(in the rows, 128 means zero)
Where one turn sends some rows of the set: a few examples, then the rows asked:
j_495: [120  92 115 142 147 164 137 119 126 127 122 145 178 137 109 121 120 106]
j_985: [108 147 107 114  95 115 145 157 121 171 134 116 118 125 135 135 110 119]
j_968: [153 123 115 110 139  94 141 176 123 137 114 156 131 136 120 121 118 143]
j_330: [146 120 125 140 143 107 159 123 128  94 131 141 115 132 143  87 166 132]
j_556: [146 107 100 129 131 102 157 159 124 135 138 171 134 124 128 124 120 153]
j_233: [128  95 116 116 137 148 147  99 128 118 130 144 172 151 113 114 123 116]
j_27: [151 141 144 145 159 107 167 148 121 108 112 128 132 127 125  98 171 130]
j_848: [ 99 126 101 147 104 146 146 150 123 169 139 135 124 107 132 143 109 139]
j_905: [103 163 142 155 119 152 155 122 130 139 116 104 108 107 126 112 154 122]
j_923: [ 89 147 115 116 100 133 133 163 118 171 123 128 135 124 125 133 110 138]
j_605: [113  78 120 135 159 173 137 131 125 145 115 111 152 126 137 118 135 110]
j_728: [118  80 117 142 155 169 129 128 128 135 116 122 157 133 129 119 126  97]
j_481: [139 120 108 100 132  85 153 164 126 143 128 160 128 122 115 114 129 156]
j_529: [128  80 121 108 140 161 157 115 129 130 127 112 153 152 137 105 139 100]
j_951: [116  90 116 144 156 159 127 116 125 132 116 141 175 130 109 123 118 123]
j_92: [159 118 115 111 136  94 157 175 125 145 117 143 125 133 120 134 115 134]
j_243: [ 93 171 144 144 113 152 143 129 121 136 115 104 125 127 135 101 155 119]
j_999: [154 129 110 125 145  88 155 179 119 150 123 139 129 115 137 127 134 129]
j_100: [135 155 135 153 154  95 146 140 120 110 118 136 135 113 132  98 169 132]
j_492: [ 87 171 130 141 105 119 138 112 121 130 132 112 124 123 131 105 145 120]
j_381: [ 87 136 115 116  98 124 135 148 118 165 128 118 125 129 115 138 104 134]
j_677: [ 77 162 143 149 122 138 145 120 117 127 125 103 132 122 126 101 161 129]
j_59: [120  89 115 117 137 156 145 115 128 122 132 143 174 152 121 107 134 101]
j_505: [ 95 146 113 125 103 137 152 154 122 177 130 139 134 103 116 133 120 145]
j_300: [152 150 142 136 150 110 152 141 128 100 105 130 123 137 131  91 165 124]
j_484: [119  78 115 117 144 161 139 123 127 129 127 119 154 151 134 104 135  94]
j_415: [150 133 139 130 148 101 155 131 137 106 110 127 100 122 129  91 165 132]
j_2: [ 95 138 129 159 115 152 147 114 128 128 133 105 101 115 149 105 151 118]

j_300 -> j_243
j_415 -> j_905
Now find these:
j_492 -> j_985
j_381 -> j_92
j_233 -> j_529
j_556 -> j_330
j_59 -> j_484

